Rows are one point carried round by a steady rotation, each followed by how many ticks it has turned.
The counts run from 0 to 384.
[ 77 138 119 116 169 111 115 126 108 167 145 155 177 140 139 161 140 148
  89 149 185  97 115 123 142  99 125 118 148 124 175 132 147 128 121 118
 174 119 120 119 115  93 118 109 158 157  78 149 156 121 169 107 137 177
 129 132 184 143 122 164  73 150 151] : 304
[ 76 102 110 103 130 142 135 126 136 160 154 103 132 158  76 128 141 144
 101 123 140 138 114 132 143 128 124 143 151 126 187  94 114 118 102 112
 193 149 119 129 103  77 102 105 159 156  85 152 195 105 144 105 163 124
 159 134 137 151 108 184 112 141 115] : 212
[ 99 134 123 143 155 135 140 109  98 158 162 127  83 117  88 112 149 133
 116 149 130  73  97 125 165 119 126 141 148 143 138 129 135 114 125 120
 174 112 146 134 104  95 133  98 152 143  71 150 139 142 104 142 150  99
 159 137 129 153 126 141  34 164 122] : 146
[113 124 137  87 193 146 120 132 123 168 147 115 169 125  91 118 138 136
  85 120 146  98 126 154 161 112 101 143 155 169 150 154 107 132 135 114
 200 112 131 130  90  80 126  74 164 117 107 115 153  99 154 103 118 119
 138 147 158 131 129 168  76 106 128] : 296
[ 67 126 138  98 149 136 143 118 113 148 145 116  75  98 113  98 153 139
 135 126 137  82 113 121 177 113 123 137 154 126 119 105 123  96 115 119
 191  96 155 126 101  84 107 108 168 113 112 154 145 141 140 122 152  78
 167 153 135 141 128 136  53 137 107] : 383
[ 88 129 147 106 185 112 151 120 116 168 144 132 154 153 129 146 128 136
  81 161 195 128 106  95 169 113 137 143 160 160 160 122 141 131 124 133
 179 130 163 147  94  76 130  97 151 145  90 136 147  84 140 112 137 141
 135 108 145 132 140 184  99 125 153] : 315
[ 98  96  99 106 185 118 128 139 100 185 125 143 140 134 117  93 146 141
 102 147 152  78 108 114 147 107 113 112 169 157 175 158 132  97 131 145
 156 110 119 133 137  79 103 111 154 108  83 132 165 140 118  97 142 106
 157 139 138 157 103 157  65 141 113] : 100
[101 125 149 105 188 120 152 132 108 173 148 154 113 127 130 131 145 150
 122 148 173  95 120 132 171 118 143 139 183 150 143 120 124 121 152 100
 191 109 140 106  80  91 116 122 158 110  99 163 115 176 106 116 136 120
 167 131 143 129 135 133  64 127 131] : 332
[121 123 108 125 161 138 125 129 138 171 130 148 146 129 106 105 139 115
 100 125 160  76  88  97 144 111 150  98 153 177 159 154 146  86 117 131
 166 131 120 147 114  59  91 112 128 170 108 139 151 159 132 102 159 171
 160 134 114 128 127 198  93 147 138] : 85
[120 107 119 134 175 128 126 111 124 162 134 120 135 100 118 101 161 146
 101 123 148  92 118 127 133  83 141 101 142 180 132 147 137 130 129 129
 199 107 116 131 115  63 116  81 139 109  66 134 138 146 128 125 149 128
 169 163 150 130 127 156  44 146 126] : 104
[ 73 108 135  81 159 150 110  97 119 152 144 110 111  97  89 116 162 117
  97 112 160 110 131 148 153 115 145 117 144 123 137 112  89 117 138 127
 177 136 132 114  89  86 106 102 158 112  77 171 193 153 134  96 142 118
 189 130 150 140 116 149 113 143 124] : 200
[118 129  82 146 144 155 149 118 116 162 123 167 118 152  87 108 136 135
 119 119 117  82 123 143 158 115 115  96 157 166 135 109 128  97 128 143
 181 121 112 104 100  78  71  99 144 134  99 169 138 152 125 105 154 130
 171 171 133 137 102 181  80 154 123] : 237
[ 68  99 120 119 137 132 111  81 138 160 169 144 119 129 147 136 127 148
 124 108 156 123 100 131 138 103 142 139 145 158 121 110 138 124 109 114
 209 110 134 109  99  75 111 141 165 178 108 122 145 112 171 127 132 165
 143 173 167 145 126 177  65 124 145] : 260
[ 69 120 121 104 166 136 192 150 110 154 106 136 109 129 100 138 130 131
 108 142 161 120 118 102 169 122 112 152 150 149 161 116 101 121 106 145
 161 139 169 166 109  80 110  93 157 164 113 153 157 111 140 106 161 131
 157 128 125 117 141 190  84 107 144] : 366
[ 79  93 141 104 134 151 147  94  96 161 147 145  79 118 141 147 128 117
 142 143 152 101 132 114 149 132 123 123 147 120 126 111 128 110 119 130
 180 100 131 112  94  80  69 120 151 147 114 166 143 124 134 109 164  96
 182 139 125 152 109 128  50 147 145] : 5
[ 86 160 123 134 137 144 124 116 127 146 157 128 119 123  61 116 139 149
 109 130 168  79  93 113 176 137 111 132 132 129 171 108 108 127  90 125
 171 147 140 117  99  90 137 109 163 182  85 177 155 137 161 135 157 155
 149 118 124 145 139 181  87 164 144] : 167
[119 101 122 138 156 139 138 129 129 189 160 158 135 154 106 101 139 156
 129 157 162  71  94 122 153 121 153 119 169 168 157 137 137  96 130 124
 179 115 131 116  96  80 111 118 147 119 101 140 100 159  95 110 147 122
 167 126 115 142 103 153  66 140 136] : 95
[ 82 104 145 103 157 119 120 112 146 160 153 115 162 157 133 105 138 160
 103 138 189 128  99  99 148  97 173 133 152 156 173 122 133 118 109 134
 196 142 142 140  86  69 120 112 133 126  89 116 131 115 148 114 137 135
 143 140 137 115 129 195 100 113 133] : 78
[101  87  97 122 151 164 131 100 127 173 114 177 104 105 115 136 116 110
 111 102 150 100 118 144 143 132 131  94 131 166 118 114 106 119 111 140
 174 132 115 111 111  70  81 118 142 148 113 160 152 134 148  83 135 141
 189 149 136 145 100 178  69 138 124] : 239
[ 92 130 138  93 176 159 133 127 118 166 157 181 101 133 113 113 123 133
 115 129 140  78 100 145 167 117 138 142 186 162 130 154 124  72 141 131
 188 120 143 117  76  82 112 115 153 149 127 118 145 154 144  96 119 131
 154 143 148 130 121 158  69 109 115] : 281
[118 112 131 134 175 134 139 118 131 158 120 121 134 104  99 102 151 127
 108 133 148 109 131 116 132 106 118  97 153 185 123 164 128 133 144 162
 182 110 116 124 114  60 107  84 140 105  78 134 131 119 133 121 142 111
 167 158 144 133 140 168  47 135 129] : 103
[ 95  80  97 122 176 119 120 127 125 187 139 134 150 121  96 119 154 150
  95 139 172 111 120 159 132 126 107 125 145 156 171 153  98 148 121 129
 152 116 155 129 132  92 122 111 192 145  97 133 135 110 136 110 148 152
 145 133 147 138 116 167  43 108 149] : 112
[ 70 106 130 115 113 147 108 107 139 149 176 135 120 152 119 128 121 161
 139 140 174  94 116 124 150 136 123 147 132 108 162  89 119 117  98 114
 183 120 134 100  98  81  90 116 174 183 132 151 118 125 161 116 166 144
 163 146 128 146 112 165  71 139 171] : 25
[ 81  92  98 111 145 144 160 123  75 157 116 175 100 132 140 154 111 138
 131 146 165 115 138 110 171 127 105 136 151 142 170 125 118 127 118 163
 167  95 156 115 100  87 103 125 155 129 120 184 136 145 143  95 151 109
 153 148 132 132 137 149  52 137 150] : 376
[117 135 148 119 164 164 123  94 119 164 151 175 136 130 124 142 117 121
  89 151 175  70 123 137 155 116 122  95 144 158 126 142 139 124 141 133
 183 103 114 113  95  88  98  85 136 133  96 153 103 120 159 108 128 151
 172 143 159 152 102 161  62 161 145] : 289
[116 105 102 120 155 152 152 119  97 182 127 124 100 109 101 134 134 113
 115 130 142  79 127 133 168 125 106 133 100 143 149 110 112 121 105 105
 158 100 155 149 103  81 103  73 151 147 114 179 147 118 118  94 151 101
 164 132 121 140 110 164  40 142 140] : 380
[ 78 108 105 115 149 142 133 106 124 163 145 150 155 165 121 147 107 154
  90 155 174 119 114 147 150 104 128 150 140 143 166 111 101 111 111 139
 168 140 145 120 104  85 106  91 158 180 111 132 127 101 164 106 135 173
 141 145 154 126  96 200 103 123 145] : 264
[110 111 131 134 158 150 141 129 132 191 145 156 122 149  98 110 138 145
 115 155 186  76  85 127 160 142 142 122 159 175 147 146 113 102 117 122
 171 125 134 126 101  82 110 118 143 122 100 148  99 144 114  93 143 133
 175 118 111 145  91 151  61 133 137] : 96
[112 113 106 112 168 159 148 112 119 151 105 149  90  98  94 113 123 101
 125 119 134 106 147 117 158 134 106 106 141 152 131 125 105 120 128 162
 161 112 137 119  89  61  79  89 158 145 125 186 141 139 135  97 159 121
 180 150 120 119 134 183  68 118 148] : 1
[ 99 151 136 124 140 129  97 106 141 160 174 112 158 136 105  87 171 156
 138 134 164  80 115 138 150 107 155 113 150 131 155 116 152 114 131 122
 199 127 109 105  98  78 102  88 148 137  94 136 115 149 141 123 147 134
 171 160 154 131 110 159  70 146 130] : 64
[ 79 149 117 145 131 116 139  94 130 143 167 118 132 149  96 118 153 136
 128 138 140 114 105 114 157 126 147 105 155 136 139  79 151 105 122 117
 188 124 138  97 101  77  84 113 172 177  73 162 161 118 122 125 179 150
 163 145 157 148 128 191 113 152 139] : 217
[ 87 155 165 112 170 125 106 104 131 165 155 131 130 112 114 125 163 137
 107 142 163  90  95 129 165 137 122 124 159 149 113 137 140 121 140 105
 195 109 140 109 104  89 108 105 178 161  89 122 140 106 162 122 135 144
 165 127 180 150 130 157  55 128 143] : 300
[ 68  96 117 121 140 131 113 112 137 168 145 144 112 132  97 127 142 147
 125  93 165 129 103 128 148 154 127 119 138 138 161  98 107 149  97 101
 205 119 122  90 102  96 122 152 168 147 108 160 177 122 159 100 135 122
 155 143 130 147 142 169  87 125 152] : 209
[ 82 119 119 130 157 141 153  99 103 164 144 175 135 176 144 150  95 131
 105 161 147 100 104  89 164 109 128 142 170 155 141 137 165 101 120 160
 186 105 143 115 102  77 107 117 135 153 103 119 140  90 161 105 130 129
 127 151 151 155 123 172  88 138 143] : 274
[ 71 115 137 106 148 142 150  95 126 160 146 145  88 152 123 114 123 134
 125 137 152 130 102 109 170 133 152 128 178 153 115  92 129  94 116 135
 211 124 150 118  70  74  95 139 142 129 105 131 149 136 120 111 136 103
 163 148 127 147 131 183 102 128 112] : 230
[ 77 106  92 100 150 124 110 112 117 166 136 146 157 145 116 125 127 158
  91 137 141  98 106 135 145 117 104 121 145 127 154 116 109 116 107 123
 162 118 117 112 148  89  91 112 171 147  97 138 177 107 176  92 139 119
 146 145 160 161  85 179  89 150 118] : 253
[110  94 107 100 161 152 140 101 110 145 111 138  83  80 116 113 129 103
 125 101 127  99 140 119 162 107 117  99 135 136 126 118 111 116 126 134
 164 107 130 134  96  53  81  94 156 144 124 188 145 157 136 103 153 123
 181 163 116 110 135 178  58 131 132] : 2
[ 97 117 112 100 185 119 152 151  82 179 121 176 136 135 137 154 123 126
  93 142 151  97 105 100 139 120 127 120 172 149 167 153 160 106 126 120
 161 121 130 144 108  69 105 126 133 156 104 158 189 136 137  80 154 143
 139 127 134 144 141 150  76 146 140] : 324
[101  99 122 101 137 136  91 118 117 186 152 101 166 125 123 108 153 125
 111 142 143  90 132 138 136 122 135 129 128 133 162 131 139 111 129 136
 180 127 122 142 105  68 103  68 144 130  96 122 162  90 141  85 137 103
 159 143 151 149  86 172  50 124 125] : 60
[116 118 113 138 163 143 161  99 107 141 150 144 104 131 113 120 131 146
 114 145 162  70 118 100 176  93 136 123 151 168 149 135 135 106 131 153
 157 118 146 122  95  74 132  99 142 139  81 167 109 170 110 154 165 149
 163 151 137 126 138 178  79 166 136] : 135
[ 72  90  83 123 138 139 155 118 113 155 145 167 130 182 104 138 118 132
 117 140 151 130 126 103 154 134 129 117 155 146 181 111 126 101 117 154
 168 113 131  88 105  80  85 133 161 166 118 166 161 111 138  94 164 139
 146 143 135 156 120 190 123 144 144] : 223
[ 96 155 113 144 140 128 125 116 124 137 164 113 126 133  63 105 142 161
 123 119 151  75 100 116 186 136 113 133 144 131 179 110 123 125 116 109
 173 118 141 102  95 105 132 112 171 164  80 169 144 142 146 145 164 142
 141 131 131 141 133 175  87 162 143] : 166
[ 95  85 106 131 170 148 149 111  87 177 122 134  99 114  94 127 125 112
  96 136 143  92 124 113 168 114 108 139 133 172 139 154 110 135 126 158
 169 108 161 153  96  78 142  82 146 131  88 137 148 113 116 122 125 109
 154 128 118 133 132 162  44 117 126] : 143
[ 82 137 134  89 170 109 155 134 144 140 143 113 109 108  90 115 153 150
 118 120 169 108 119 114 158 114 100 128 166 145 140 123  92 130 120  92
 175 118 149 106 116  77 109 117 187 158 118 166 153 159 145 125 178 152
 179 145 143 130 151 160  92 124 152] : 352
[ 72 112 104 104 174 115 174 139  91 146 104 129 110 109 112 121 130 126
 109 128 143 116 124 107 173  99 129 148 152 152 143 108 105 119 112 152
 161 132 177 165  99  72 112  82 147 153 110 161 165 133 133 111 158 134
 144 136 129 105 151 192  81  99 126] : 367
